The same turns and mirrors carry the whole set onto itself and the rows of a family onto each other. Which other rows belong to the same family as each row named below? List them in the order they appear above.
These 20 rows form 4 families of 5 rows each.
k112: [  4   7  12 -17   3   4 -11   0]
k256: [ -2  -6  10 -16  23  -5  -7  -6]
k382: [  2  -6  14 -12  -4   6 -14   7]
k733: [  4   1  13 -17   5   3 -15  -6]
k151: [ 7 -4 12 -3  1  9 -9 10]
k337: [ -2 -18   3  -4   8   2  -1  14]
k689: [ -1  -1  13 -18   7   4 -11 -10]
k817: [ -8  -9   3 -11  22  -6  -2   8]
k52: [ -7 -15  10  -8  19  -6   2   9]
k864: [ -1 -16  10  -4   7   0  -3  16]
k475: [  1 -10   2 -11  22  -6   0   7]
k223: [ -4   3  11 -15  21  -2  -9  -5]
k720: [ -2 -16  11  -2   6   5  -6  15]
k982: [  4   4  18 -13   4   5 -10  -5]
k73: [ -2   2   4 -15  18   0  -5  -8]
k904: [ -4  -2  10 -17  19  -4  -5  -8]
k582: [  2  -7  13  -7  -5   9 -11   7]
k215: [  8 -10  13  -7  -4   6  -8   6]
k491: [ -5 -14   6  -8  23  -4  -1   7]
k234: [  1 -13   8  -2   9   1   4  14]

Same family as k904: k733, k864, k582, k491
Same family as k256: k382, k689, k52, k720
Same family as k817: k337, k223, k982, k215

The same turns and mirrors carry the whole set onto itself and the rows of a family onto each other. Which other rows belong to the same family as each row named below? List them in the order they appear above.
These 32 rows form 4 families of 8 rows each.
k749: [  5  -1  -4  -4   2   1   9  -4 -11  10]
k404: [  8   4  11  -3   9   8 -17  -7  -5 -12]
k589: [  9  -8   6   6  13  -5 -11   2 -14   1]
k53: [  6   0   9  -5   6   2 -16  -4  -7 -17]
k21: [-2  8 -3 -8  2 14 -3  0  2 -4]
k577: [  5   1  10  -2   9   2 -18  -4 -13 -13]
k421: [  3   9  -3 -12  -4  13  -2  -8  -6  -3]
k326: [  3  -3  -7  -6   9   4   5  -1 -10  12]
k576: [  6 -11   0  -1  14   7  -7   9  -5  -7]
k173: [  0  -2  -9 -12  11  -3 -16  -7  -6  -2]
k674: [ -2   0 -11 -11   8  -3  -9   0 -15   1]
k161: [  9   8   1   0   6  -1  -7 -18 -17   3]
k17: [  0  -3  -8  -9   5  -4 -14 -13 -11   0]
k245: [  6  11  11  -1  -1   1  -6 -14 -11   6]
k243: [ 11   3  13   3   6  14   3  -1 -10   2]
k862: [14  1 14  5  1 12 -5 -5 -5 -3]
k671: [ 6 -1 -7 -6  0  5  7 -2 -6 10]
k867: [  2  -5   0   1   3   9   6  -2 -15  10]
k192: [  6  10   9  -6   1  -2  -6 -17 -13   1]
k927: [  1  -6  -8 -11   7  -8 -12  -8 -10  -2]
k199: [ 10   6   3  -8   7   0 -20  -3  -5 -13]
k785: [10  5 14  2  1 11  5  0 -8 -5]
k897: [12  4 12  2  5 11  2  7 -8 -4]
k722: [ 13  -6   7  -1  16  -3 -10  -8 -18   4]
k446: [-4  8 -4 -9 -3  7 -2 -5  0 -8]
k279: [ 14  -9  10   0  11  -5  -5  -4 -18   0]
k969: [ 12 -10   7  -3  10  -2  -5  -2 -21   6]
k347: [  0  10  -3  -5  -1   9  -7  -4   1 -10]
k145: [  5  12   5  -8   3   4  -6 -17 -11   6]
k651: [  6 -10  -8  -6  10   6  -6   8  -8  -9]
k520: [ 3 -7  2 -7  3 10 -6 12 -3 -5]
k45: [  5 -11  -3  -3   8   5   0   9  -5  -8]

Same family as k577: k17, k245, k671, k897, k969, k347, k651
Same family as k45: k749, k53, k192, k927, k785, k446, k279
Same family as k243: k404, k21, k326, k576, k173, k722, k145

The same turns and mirrors carry the whole set onto itself and the rows of a family onto each other. Which other rows belong to the same family as each row named below? List them in the order they appear above.
These 36 rows form 6 families of 6 rows each.
k933: [ -1   3   8   0  -3  -6   0 -11  10  -5   1  -7  -7   8  12]
k402: [-10   7  -3  -1   4 -16   5   5 -10  12   5   2  -4   5  12]
k55: [  5   4   4   3   0   6   4 -24  -4 -10   0   1   0   1   9]
k877: [  0   3   2  -5   6   7   2 -13  11 -10  -7   3 -10   1  13]
k838: [ -6  17  -9 -12   2   3  16   2  -6   7  -9  10   0   8   8]
k517: [ -5   2   8   4   5   5   5 -23   2  -8  -6   7  -1   2  10]
k390: [ 13   3   3   0   8   3   1 -17   1 -11   3   0  -7   4   9]
k329: [ -2   4   3  -3   1   7   6 -12   7 -13  -9  -3  -7   0   7]
k952: [ -5  20  -2   0   6  -2  13  -4 -15  10   4  14   4  10   7]
k669: [  7   0   1  -5   3   6   5 -18   4 -11 -11  -1  -4   4   6]
k978: [  1  13  -6  -9   6 -10  15   9  -3  10   2   7   0   8  10]
k666: [-10  14  -4  -3   6  -7  13  -1 -17   6   7  10   4  14   8]
k841: [ -3  13 -17  -2  -4  -3   8   6  -7   5  -8   1  -8   5  12]
k289: [ -5   9 -17  -6   0   1  12   5 -13   5  -3   9   6   8  11]
k906: [-14   8  -8  -5   0 -10   4   6  -8   8  -3   4 -10   6  11]
k379: [ -4   6   7   3   7   9   4 -21   1  -9   3   8   4   3   6]
k372: [ -6  12  -9  10  -1  -4   6  -5 -18   8  -4   9  -3  11   7]
k88: [ -1   9 -12   3   8  -2   9   3 -17   7   4  13   3  13   8]
k802: [ -4   6   9   8   2   5   4 -19  -1 -13  -1   3  -2   0   5]
k828: [ -3  -7  -1  -8  -5   4  -2 -17   1  -8  -8   4  -4   9   7]
k91: [-7 13 -9 -8 -2 -2 12  4 -7  7 -4 16 -1 12  7]
k39: [ -3   4   1  -7   5   9   5 -13  10 -11  -9   3  -1   1   7]
k701: [  5   3  10   2  11   0   3 -12   5 -11   1  -4  -8   1   6]
k829: [  2   4 -10  -5  12  -6  13   7 -11   9  -3   5   4  11   9]
k405: [-17   5  -4   1  -1 -10   7   1 -14  12  -3   7  -3   8   9]
k334: [ 3 16 -2 -7 14 -5 15  6 -6 10  1  5 -2 11  8]
k18: [ -3  12  -1   2   6 -10  14   1 -13  12   3  13   5  13   5]
k46: [ -4   2  11   7  -3  -6   1 -17   3  -4   1  -2  -4  12   7]
k866: [  5  10  -6   6   7 -11   9   4 -11  11  -1  -3  -1   7  11]
k213: [  6   3   7  -1  18   3   2 -10   9  -7   3  -1  -2   2   7]
k872: [ -2  11  -7  -9  12 -10  13   8  -8   8   3   3  -2  14  10]
k588: [ -7   3   5   1  -7  -2   1 -15   8  -7  -6  -1  -8  10   9]
k501: [  7  -5   1 -10   3  -2  -3  -9   4  -6   6  -5  -5   6  12]
k11: [  4   3   8   2  11   0   4 -15   7  -7   6  -1  -2  -1  14]
k694: [-11  11 -10 -12   2  -4  15   3  -9   4  -6   8   2  12   9]
k830: [  0  -6   8   2   1  -2   0 -21  -5  -4   5   1   4   9   8]

Same family as k978: k877, k517, k91, k18, k11
Same family as k838: k952, k379, k39, k334, k213
Same family as k829: k55, k390, k669, k289, k88
Same family as k588: k933, k402, k906, k405, k46
Same family as k666: k329, k802, k701, k872, k694

